128 stands for zero in the data rows.
Some points:
[158, 105, 35, 60, 137, 99, 98, 117, 128, 105, 158, 91, 148, 95, 135,
 117, 111, 195, 117, 138, 166, 112, 90, 153]
[14, 255, 255, 255, 255, 147, 255, 178, 90, 181, 102, 55, 0, 213, 64,
 151, 136, 0, 255, 4, 4, 114, 143, 205]
[150, 106, 101, 99, 119, 92, 125, 148, 139, 122, 143, 123, 130, 95, 129,
 121, 139, 167, 106, 142, 140, 128, 141, 120]
[121, 85, 80, 31, 136, 132, 97, 145, 101, 95, 102, 126, 162, 118, 172,
 129, 145, 140, 118, 115, 139, 116, 101, 126]
[103, 161, 102, 154, 122, 123, 136, 94, 160, 131, 150, 101, 131, 160, 136,
 75, 120, 100, 148, 136, 173, 129, 145, 101]
[122, 135, 152, 114, 138, 118, 136, 130, 107, 132, 125, 108, 120, 116, 127,
 122, 135, 137, 115, 121, 136, 132, 140, 106]
[140, 131, 138, 135, 135, 138, 106, 124, 111, 127, 131, 146, 133, 135, 131,
 104, 126, 114, 134, 119, 153, 116, 140, 102]
[116, 128, 131, 138, 122, 126, 110, 102, 130, 106, 125, 119, 114, 139, 118,
 102, 136, 121, 136, 133, 157, 138, 138, 126]
[91, 80, 74, 51, 105, 146, 86, 195, 116, 103, 100, 130, 150, 147, 157,
 117, 121, 166, 152, 162, 157, 125, 94, 125]
[145, 126, 99, 104, 123, 95, 121, 136, 134, 107, 144, 134, 150, 105, 129,
 119, 143, 165, 124, 122, 142, 132, 101, 126]
[126, 123, 121, 138, 121, 117, 131, 150, 98, 116, 126, 124, 122, 115, 137,
 115, 150, 137, 102, 119, 127, 132, 132, 95]
[159, 114, 98, 95, 104, 87, 107, 138, 129, 99, 141, 133, 167, 97, 124,
 129, 136, 178, 108, 114, 136, 129, 112, 118]
[127, 112, 157, 159, 152, 141, 119, 145, 126, 142, 123, 134, 98, 144, 133,
 114, 149, 106, 136, 108, 137, 127, 119, 105]
[138, 94, 85, 83, 113, 99, 113, 150, 128, 109, 126, 140, 145, 77, 127,
 120, 135, 151, 104, 115, 147, 129, 119, 112]
[108, 165, 69, 160, 124, 127, 155, 42, 175, 123, 152, 97, 126, 174, 138,
 107, 118, 66, 141, 148, 145, 119, 145, 144]
[152, 91, 33, 44, 96, 98, 91, 143, 124, 85, 132, 126, 177, 72, 137,
 123, 114, 201, 97, 132, 148, 114, 88, 142]
[80, 231, 255, 255, 70, 255, 255, 130, 218, 255, 0, 157, 2, 179, 81,
 255, 0, 11, 255, 247, 0, 175, 55, 255]
[150, 77, 49, 0, 142, 103, 90, 109, 89, 72, 108, 128, 199, 111, 185,
 161, 154, 167, 95, 89, 136, 105, 89, 163]
[121, 113, 134, 119, 130, 90, 123, 143, 110, 131, 121, 130, 137, 116, 127,
 104, 152, 134, 127, 124, 129, 147, 143, 98]
[138, 115, 53, 101, 115, 113, 112, 141, 152, 114, 156, 96, 138, 100, 133,
 74, 77, 157, 116, 156, 183, 93, 103, 142]
[126, 120, 145, 141, 137, 123, 117, 132, 127, 137, 147, 140, 115, 125, 149,
 99, 132, 128, 134, 111, 129, 125, 125, 104]
[155, 110, 101, 95, 108, 102, 109, 135, 106, 135, 124, 165, 165, 103, 121,
 159, 166, 182, 102, 102, 126, 128, 131, 120]
[159, 96, 59, 63, 116, 94, 106, 129, 128, 97, 127, 136, 174, 95, 130,
 127, 121, 193, 112, 125, 154, 112, 97, 147]
[134, 123, 148, 118, 119, 130, 111, 145, 101, 124, 108, 143, 155, 121, 128,
 115, 151, 121, 114, 128, 138, 125, 147, 94]
[119, 138, 115, 140, 134, 105, 138, 92, 131, 119, 149, 115, 131, 134, 122,
 101, 137, 114, 142, 122, 154, 115, 129, 119]
[122, 106, 102, 121, 118, 113, 116, 168, 150, 117, 136, 113, 153, 104, 144,
 95, 131, 144, 120, 145, 156, 120, 123, 122]
[126, 147, 142, 120, 129, 137, 127, 144, 114, 123, 125, 152, 138, 129, 128,
 109, 156, 138, 106, 118, 140, 135, 140, 97]
[149, 102, 194, 123, 145, 135, 109, 209, 94, 159, 125, 158, 105, 76, 120,
 112, 183, 129, 125, 83, 153, 109, 141, 68]
[143, 122, 132, 148, 134, 135, 117, 112, 106, 145, 149, 126, 129, 147, 130,
 124, 141, 110, 129, 112, 152, 123, 151, 114]
[149, 82, 39, 18, 119, 119, 78, 158, 114, 103, 113, 115, 171, 91, 143,
 115, 101, 183, 93, 156, 176, 95, 86, 153]
[127, 127, 131, 115, 137, 120, 124, 136, 116, 136, 130, 138, 128, 125, 120,
 116, 143, 133, 127, 129, 142, 126, 137, 112]
[137, 100, 129, 123, 124, 115, 118, 146, 122, 126, 124, 146, 126, 130, 119,
 116, 133, 125, 116, 122, 145, 129, 124, 116]
[112, 140, 120, 133, 138, 124, 129, 128, 123, 121, 142, 114, 124, 123, 129,
 94, 144, 121, 118, 121, 146, 127, 139, 108]
[154, 85, 166, 112, 120, 117, 105, 192, 101, 141, 128, 165, 108, 86, 124,
 154, 169, 178, 89, 91, 123, 125, 107, 105]
[136, 139, 95, 139, 102, 114, 142, 100, 147, 117, 159, 124, 132, 139, 119,
 85, 127, 132, 117, 122, 152, 132, 132, 119]
[160, 139, 116, 131, 136, 142, 124, 125, 132, 144, 146, 133, 101, 127, 126,
 101, 138, 124, 135, 128, 139, 131, 112, 121]
[128, 110, 121, 121, 148, 135, 121, 131, 125, 130, 141, 152, 106, 130, 116,
 119, 146, 117, 117, 130, 148, 115, 139, 97]
[132, 115, 126, 135, 147, 123, 133, 154, 121, 127, 138, 153, 106, 115, 118,
 124, 155, 122, 120, 116, 128, 143, 164, 95]
[145, 96, 22, 10, 134, 144, 85, 138, 94, 108, 116, 110, 150, 94, 158,
 86, 108, 194, 127, 149, 185, 97, 89, 132]
[5, 255, 255, 255, 79, 255, 255, 160, 195, 235, 0, 97, 33, 219, 97,
 255, 0, 0, 251, 202, 0, 150, 105, 255]
[149, 117, 109, 110, 120, 128, 114, 132, 114, 120, 143, 144, 145, 120, 120,
 123, 142, 139, 109, 118, 140, 130, 139, 114]
[122, 131, 135, 154, 147, 145, 138, 115, 113, 150, 145, 147, 107, 139, 129,
 125, 149, 102, 141, 123, 143, 132, 148, 114]
[79, 255, 255, 255, 165, 127, 255, 151, 138, 251, 178, 147, 0, 158, 1,
 144, 138, 11, 208, 106, 0, 230, 233, 87]
[150, 93, 33, 12, 125, 62, 94, 114, 135, 68, 127, 119, 184, 61, 138,
 159, 128, 211, 93, 116, 123, 121, 84, 173]
[117, 150, 96, 148, 127, 128, 150, 115, 143, 119, 150, 108, 137, 151, 135,
 89, 124, 106, 132, 146, 148, 130, 154, 109]
[131, 140, 102, 146, 126, 126, 131, 114, 136, 126, 146, 124, 112, 137, 119,
 102, 126, 110, 115, 131, 151, 123, 134, 97]
[117, 124, 106, 155, 148, 146, 135, 94, 153, 134, 163, 98, 115, 137, 132,
 116, 142, 121, 138, 133, 145, 140, 146, 125]
[88, 204, 87, 178, 0, 255, 184, 118, 123, 247, 0, 93, 74, 103, 94,
 255, 41, 179, 119, 255, 0, 214, 151, 239]
[134, 132, 165, 141, 120, 117, 124, 137, 115, 142, 151, 132, 132, 129, 128,
 116, 152, 148, 122, 95, 129, 133, 131, 101]
[112, 119, 70, 130, 102, 114, 125, 111, 146, 120, 157, 130, 150, 142, 100,
 90, 123, 117, 138, 155, 161, 122, 143, 115]
[136, 231, 255, 255, 92, 255, 246, 73, 206, 255, 0, 153, 0, 134, 76,
 255, 0, 62, 255, 255, 0, 161, 37, 255]
[145, 127, 101, 84, 122, 103, 111, 137, 123, 110, 127, 135, 166, 101, 141,
 111, 135, 152, 106, 117, 142, 125, 97, 110]
[127, 123, 145, 108, 158, 135, 111, 155, 110, 136, 126, 133, 118, 124, 125,
 130, 156, 145, 134, 116, 128, 124, 136, 92]
[129, 126, 135, 138, 129, 124, 125, 132, 110, 118, 119, 141, 134, 137, 117,
 114, 145, 121, 110, 114, 124, 133, 132, 96]
[135, 160, 91, 142, 134, 147, 138, 52, 153, 136, 155, 131, 124, 185, 120,
 134, 134, 86, 137, 139, 136, 142, 154, 140]
[155, 125, 138, 122, 136, 124, 116, 140, 96, 105, 129, 151, 155, 126, 120,
 109, 166, 118, 115, 106, 107, 127, 141, 98]
[128, 128, 94, 133, 125, 131, 128, 128, 150, 123, 156, 105, 138, 115, 129,
 79, 128, 127, 121, 150, 170, 117, 129, 112]
[138, 130, 141, 132, 147, 141, 127, 139, 118, 133, 133, 136, 138, 136, 134,
 96, 138, 135, 139, 120, 149, 135, 131, 104]
[126, 105, 131, 128, 144, 136, 108, 139, 116, 138, 126, 123, 137, 126, 126,
 118, 154, 129, 115, 127, 138, 129, 150, 111]
[157, 44, 117, 0, 117, 52, 135, 63, 102, 64, 140, 220, 197, 225, 199,
 200, 218, 116, 132, 0, 108, 120, 148, 165]
Along one direction, these points spread out more than along any other. For each point below, how far along it does it lie, from 0 to 99? 50 is the average, and the first point above lies past it.
[159, 85, 179, 80, 145, 104, 93, 194, 71, 149, 125, 173, 132, 65, 120,
 157, 177, 190, 114, 100, 121, 133, 110, 86] 58
[119, 185, 70, 185, 120, 158, 160, 0, 162, 127, 150, 104, 118, 210, 134,
 126, 96, 45, 136, 165, 147, 116, 159, 189] 40
[127, 113, 121, 115, 132, 139, 120, 110, 114, 132, 156, 122, 101, 139, 117,
 116, 156, 108, 118, 128, 139, 116, 145, 109] 52
[113, 124, 136, 125, 127, 120, 120, 117, 125, 127, 126, 133, 125, 151, 122,
 104, 123, 105, 118, 116, 145, 113, 134, 99] 51
[141, 128, 130, 133, 135, 135, 137, 149, 114, 140, 134, 152, 116, 133, 114,
 129, 127, 119, 125, 125, 142, 129, 134, 109] 49
[130, 78, 55, 11, 147, 128, 78, 139, 120, 83, 121, 129, 177, 131, 162,
 136, 138, 175, 109, 131, 164, 126, 94, 144] 66
[162, 107, 67, 69, 127, 112, 108, 115, 122, 110, 137, 130, 140, 88, 138,
 122, 106, 175, 96, 124, 157, 127, 120, 124] 61
[163, 101, 72, 87, 124, 101, 91, 136, 135, 127, 143, 127, 159, 96, 132,
 105, 123, 183, 106, 154, 158, 119, 121, 117] 62
[126, 123, 167, 126, 140, 112, 127, 163, 114, 141, 143, 135, 96, 116, 134,
 112, 162, 150, 125, 117, 136, 126, 141, 108] 51
[145, 130, 149, 126, 127, 119, 122, 160, 117, 142, 116, 142, 134, 125, 133,
 107, 147, 121, 112, 120, 155, 117, 148, 106] 52
[124, 106, 123, 43, 121, 78, 127, 86, 118, 42, 130, 165, 205, 175, 169,
 162, 210, 134, 118, 38, 130, 132, 125, 135] 63
[124, 128, 124, 130, 164, 124, 129, 121, 116, 127, 143, 139, 98, 134, 127,
 121, 145, 123, 120, 126, 143, 131, 147, 101] 51
[100, 142, 93, 161, 123, 121, 129, 133, 161, 112, 160, 69, 134, 143, 106,
 49, 96, 96, 121, 162, 189, 120, 152, 117] 51
[130, 131, 132, 158, 142, 131, 133, 123, 136, 135, 135, 127, 93, 138, 138,
 95, 117, 130, 124, 132, 147, 135, 139, 107] 48
[106, 179, 0, 191, 97, 126, 161, 0, 200, 96, 174, 68, 142, 205, 139,
 76, 78, 63, 148, 158, 172, 151, 151, 162] 47
[130, 112, 129, 113, 116, 109, 108, 162, 126, 107, 120, 134, 161, 139, 122,
 101, 166, 122, 104, 126, 126, 120, 134, 99] 56
[127, 134, 139, 150, 162, 167, 126, 131, 124, 153, 127, 124, 114, 126, 139,
 112, 169, 125, 125, 103, 143, 114, 147, 112] 49
[128, 127, 135, 133, 131, 115, 120, 154, 120, 131, 133, 137, 123, 120, 115,
 124, 156, 108, 111, 126, 147, 136, 162, 95] 51
[122, 145, 111, 138, 138, 123, 120, 116, 142, 139, 135, 125, 130, 120, 128,
 103, 138, 145, 145, 128, 154, 128, 135, 104] 52
[127, 144, 123, 147, 131, 145, 135, 113, 126, 126, 129, 112, 122, 140, 134,
 83, 127, 82, 140, 140, 155, 116, 145, 123] 48
[106, 154, 110, 159, 144, 146, 134, 83, 137, 122, 162, 134, 116, 149, 123,
 125, 140, 102, 151, 136, 138, 138, 160, 129] 46
[131, 75, 58, 42, 133, 143, 81, 152, 139, 117, 132, 112, 148, 100, 149,
 101, 100, 176, 113, 151, 170, 102, 75, 145] 63
[129, 136, 88, 146, 131, 127, 125, 98, 142, 123, 144, 101, 121, 139, 130,
 110, 106, 116, 132, 138, 167, 121, 161, 132] 51
[138, 122, 93, 98, 134, 132, 107, 144, 121, 103, 122, 130, 157, 108, 140,
 106, 145, 136, 97, 126, 137, 117, 112, 127] 58
[121, 129, 145, 135, 130, 117, 129, 123, 136, 138, 138, 131, 121, 147, 129,
 112, 156, 129, 122, 114, 140, 132, 132, 111] 50
[107, 153, 124, 146, 144, 144, 112, 118, 138, 121, 139, 113, 130, 148, 134,
 86, 133, 99, 135, 130, 162, 123, 119, 100] 50
[140, 76, 38, 62, 102, 88, 94, 129, 146, 100, 128, 111, 173, 74, 133,
 111, 114, 201, 112, 146, 160, 115, 83, 151] 65
[123, 93, 87, 41, 141, 80, 114, 144, 127, 72, 117, 130, 195, 131, 145,
 148, 167, 159, 91, 91, 142, 141, 125, 149] 64
[142, 113, 81, 89, 107, 98, 101, 135, 132, 82, 143, 122, 148, 93, 140,
 120, 138, 174, 101, 139, 156, 137, 111, 112] 61
